One vector is turned by the same rotation once a tick. Each row is the vector after some number of ticks, and that number follows the row.
The counts run from 0 to 189.
[ -6   0  -9  -3  -7 -13  -3 -14 -10  16  19  -2  18  -3  -6 -14  13  -1
  -3   3   2  -4   8   4  -2  15   7  -1   8   4  -2  -2  -4  -6 -19  -1
   9   1   5  10  14   3   4  21   2  20  18 -13   3 -16   5  13  12  15
   4  -3  11  18 -23] => 129
[ -4  -2 -12   0  -5 -17  -8   1  -5   8  14 -10   5  -8 -18 -14  -3  -6
  10 -11  -4 -17  16  -3  -8  18   0  -6   8  -5   4   1  16  -6 -12  -4
   8   7  -4   0   4   4  -2  23  -3  -4   8  -5  -2 -21   1  10  15  13
   1  -8  30  15  -7] => 2
[  1   4  -5   2  -5 -10  -4  -2   7   3   1 -28   3  -2  -7 -13 -11  -6
  23 -16   0  -9  22  -8 -13  11   6  -5   0  -1  10  13   8  -4   7   4
  15   5  -2   0  -5  -4 -10  25   7  13   3 -14 -11  -6  -7   7 -10  13
   4 -17  20  13   0] => 166
[  0  -6  -3   8   2 -18 -10  -4 -10  16  15 -28   5  -4  -9 -10 -11  -4
   9 -15  -4 -15  17   1 -12  18   0  -6  15  -1  10   5  12  -1  -9   3
  10   6   1   3   3   7   0  19  -6   0   6  -9  -5 -17  -7   6   6  10
  -9 -11  26  10  -4] => 7
[  8   4  -4   6   5 -13  -8  -6   0  12   8 -30   4  -7   5  -2  -3 -12
  10  -4  -7 -17  14  -4 -12   4  -3 -18   5   1   8   2 -12   9 -10   4
  10  -4  -6   5   6   1  -6  25  -1  12   0 -25 -10 -13 -18  11  -9   5
  -5 -10  12  17 -11] => 22
[  3  -6  -4  -1   2  -8  -9 -11   5   0  15  -6  -7 -14 -24  -6 -10 -25
  -7 -13  -1   1  23  -6 -18  14   0   0   9   4   7  -4   8   1 -11  -8
   0   4  -3   0   2   6   5  30 -14   1  -1 -16  -9 -16 -16  -6   1   9
   2  -9   9  13 -10] => 95
[  3  -8   1  -3   0  -6  -3 -13   4  -1   7 -29   1 -10  -3  -2 -11 -20
  -3 -13   1   2  20  -9 -19   8   5   1   5   0   6  11   2   5   2  -1
  10   0   1   8  -5   0   1  33  -5  19   7 -20 -11   0 -18  -4 -17   8
   1 -20   1   6  -6] => 178
[  6  -2  -2   2   5 -12 -11 -10  -7  10  10 -32   7  -8  10   2  -2 -10
   4  -4  -7 -17  11  -2 -13   5   1 -14  10  -4   3   7 -11  13  -9   2
  11  -5  -1  10   5   4  -3  27  -3  11   8 -24  -9  -7 -19   6 -10   7
 -10 -11  11  15  -9] => 24
[  5  -2  -2  -2   7 -11 -22 -20 -17  10  20   1   6  -2  -2  -9   3   1
  -4   3  -5  -4   6  10 -10   8  12  -4  15   2  -2   0 -14   1 -19  -2
  11  -6   5  13  10   9   4  26  -1   6  11 -18   3  -8  -4   3  -2  14
  -7   2  11  22 -21] => 118
[ -2   0  -8   4  -2 -17  -1   0   0  12  11 -23   6  -9 -12 -10  -3 -17
   7 -13  -2 -18  19  -6 -10  17  -8  -9   6  -4   9   2   6  -1 -13  -5
   9   7  -7  -1   9   3  -5  22  -8   5   3 -16  -9 -24  -8  12   9   9
  -1 -13  22  13  -7] => 11
[ 12  -2  -2   3  13  -9 -22 -16  -5   7  17  -5  -6  -6  -8  -5  -7  -9
  -2   0 -10  -3  12   3 -14   4   7 -13  13  10   4  -6 -14   9 -18   2
   2  -5  -1   7   7   8   5  28  -6  -1   0 -21  -2 -13 -17  -2  -8   9
  -8   1   9  22 -18] => 108
[  2  -1  -5  -6   1 -10  -8  -9  -5   5   8 -24   9 -14   9   3   6 -14
  -1  -2  -4 -17  11  -3 -13   5   1 -12   6 -12  -2   7 -12  11 -11  -6
  13  -5  -4  10   8   5  -4  31  -5  13  12 -24 -10  -5 -17   8  -5   9
  -6 -12  10  17  -9] => 26
[ -5  -6  -8  -7 -10 -10  -6   0  -1   1   5 -28   8  -9  -5  -7  -5  -6
  15 -15   0 -12  19  -8 -13  13   6  -1   3 -12  -2  14  16  -2   4  -4
  14   4   2   6  -7   2  -8  28   6  10  15  -8  -9  -1  -7   6  -1  16
   0 -19  23  13   5] => 162
[ 10   5  -6   2   8 -10 -20 -17  -7   8  16   7   0  -2  -6 -12   2  -4
   3   3  -8  -6   9   5  -9   4  10 -12   8   8   3  -6 -18   1 -19  -1
   9  -6  -3   8  11   4   0  27   1   4   1 -22   0 -15  -7   5  -5  11
  -2   5  12  27 -22] => 115
[ -9 -10 -12  -5 -18 -14   2   0  -6  14  11 -24  13 -11  -3  -4   8   0
   8   0  -4 -11   9  -6  -1   8   6 -12   7  -1  -9   3   9   6 -12   8
  -3   0   6   9  -1  -1   2  23  10  19  24  -4   3  -8  -8  12  15  15
  -2 -10  18  16  -6] => 145
[  7   1  -2   5   6 -12 -10  -7  -4  12   8 -32   5  -7   8   0  -3 -10
   8  -5  -8 -17  12  -2 -13   4   0 -17   8  -1   6   5 -12  11  -9   5
   9  -4  -4   7   6   3  -5  26  -1  12   4 -25  -9  -9 -19   8 -10   7
  -9 -10  11  15 -10] => 23
[  5   1  -9  -1  -5  -9 -13  -7   6  -4   8  -5 -12  -3 -27 -14 -16  -5
  19 -15  -4   2  23  -8 -15   8  12  -1   6   8   9   1  21  -5   2   6
   2   5   2  -2 -11  -2  -1  27   7  -1   0  -6  -2  -9  -8  -5  -5  15
   8  -7  20  18  -4] => 81
[  5   0  -4  -6  -3  -3   0 -11  13  -6   2 -16  -1 -11  -8  -3  -4 -24
  -1  -8   0   0  20 -13 -15   4   4  -5  -3   2   5   6  -4   4   0  -3
   7  -1  -5   4  -2  -4  -3  36  -3  20   3 -24 -13  -6 -20   1 -16   8
   9 -17  -1  11 -11] => 181
[  2   8  -6  -2 -10  -8   0 -18   3   5   9 -10  12   4   0 -13   5   1
  12   1   4   5  11  -1  -8   6  14   0   0   9   6   6  -5  -6   0  11
  13  -2   7  10   2  -9  -2  24  16  33  11 -20  -1  -4  -1  10 -14  14
  11  -9  -2  15 -20] => 47
[ -5 -10 -12 -12 -20  -7   3 -12   4  -1  11 -12   7 -10 -11  -2   3  -4
   2   1   1   8  12  -9  -7   4  14   0   3   7  -5   3  15   4  -2  10
  -6  -1  11  10 -10  -8   9  30  14  29  24  -5   4   2 -10   1   0  16
  11 -12  -1  13 -11] => 60
[ -2  -3 -15 -10 -22  -8   5  -8  10  -3   8  -8   3  -9 -15  -6   3  -6
   9   2  -1   7  13 -13  -4   2  13  -6  -1  10  -4  -1  14   3  -3  11
  -9   0   6   6  -9 -10   5  30  17  27  17  -6   5  -3 -10   3   1  16
  16 -11   3  17 -12] => 62
[-10  -6 -12  -3 -15 -14   4  -7  -8  18  17 -15  20  -7  -4 -10  12  -1
   0   3   1  -6   8  -1   0  12   3  -7   7   4  -5  -1   4   0 -18   5
   0   2   7  11   7  -1   6  21   7  23  21  -8   5 -14  -1  14  17  16
   3  -7  11  15 -16] => 137
[ -3   3 -11  -6 -19  -9   7 -14   8   3   9  -8  11  -3  -9 -11   7  -6
   6   1   4   8  12  -7  -5   6  12  -2  -3  12   1   2   5  -2  -3  11
   2   2   7   7  -1 -12   2  27  17  36  15 -12   2  -5  -4   9  -4  15
  17 -10  -3  15 -18] => 54
[ -6  -3  -6  -3  -5 -13  -7 -16 -14  16  20  -3  19  -2  -4 -12   9   1
  -6   3   2  -3   7   7  -4  15   8   1  11   3  -2  -1  -5  -5 -19  -1
  10   1   8  13  12   5   6  21   2  18  19 -12   5 -14   4  10  10  16
   0  -3  11  17 -22] => 128
[  1 -11  -9 -10 -11  -9 -14  -8  -1  -7  10  -8  -8 -11 -21  -6 -12  -1
  11 -10  -4   3  19  -5 -14   9  17   2  10   1  -2   6  26   0   2   5
   0   3   8   5 -15   1   5  29   9   1  14   0   3   1  -9  -8  -1  18
   3 -10  17  16   0] => 76
[ -9  -3 -13  -2 -17 -14   6  -4  -4  18  15 -14  17  -6  -7 -10  12  -3
   4   3   0  -7   8  -3   1  12   3 -11   4   7  -5  -3   3   0 -17   5
  -2   2   5   7   7  -3   4  20   8  23  20  -7   5 -17  -1  16  17  15
   5  -7  13  17 -16] => 138
[ -6  -3 -14  -8 -17 -12  -2   4   1   4   3 -21   6 -11  -6  -7   3  -3
  20  -7  -5 -14  14 -11  -5   8   5 -10   0  -9  -6   8  13   2  -3   0
   7   1  -1   4  -6  -2  -7  27  11  10  17  -5  -3  -6  -6  13   7  17
   3 -13  25  19   2] => 155
[ 10   4  -3   2   9 -10 -22 -18 -10  10  18   3   1   1  -3 -12   0   1
   3   3  -8  -5   8   7 -11   5  12 -10  11   7   2  -6 -18   2 -18   2
  10  -7   1   9   9   7   2  25   2   3   3 -21   1 -13  -7   4  -6  12
  -6   5  12  26 -22] => 116
[  6  -3  -6  -3   5  -7 -14 -13   3   2  15   1  -4 -15 -16  -3  -2 -23
 -10  -3  -6  -3  17  -5 -14   6   0  -9   8   3   2  -8  -8   7 -20 -10
  -1  -2  -6   3   8   7   4  32 -13   1   0 -21  -7 -17 -18  -2   0   9
   0  -3   8  20 -16] => 104
[ 11   3  -5   2   8  -8 -17 -14   1   3  14   0  -7  -8 -14  -6  -5 -17
  -1  -2  -9  -4  15  -4 -13   2   4 -15   7  10   6  -9 -15   6 -18  -2
   1  -4  -8   3   7   5   2  29  -7   0  -5 -23  -5 -16 -17   1  -5   8
  -1   1   9  24 -19] => 106
[  4   3  -3   2  -3  -6  -1  -6  13   0   2 -25   1  -5  -9 -10 -10 -17
  12 -16   2  -2  23 -11 -15   8   3  -5  -2   3  11   9   2   0   4   2
  11   2  -4   1  -2  -6  -7  29   0  17  -1 -21 -14  -8 -14   4 -17   9
   9 -18   8  11  -6] => 174
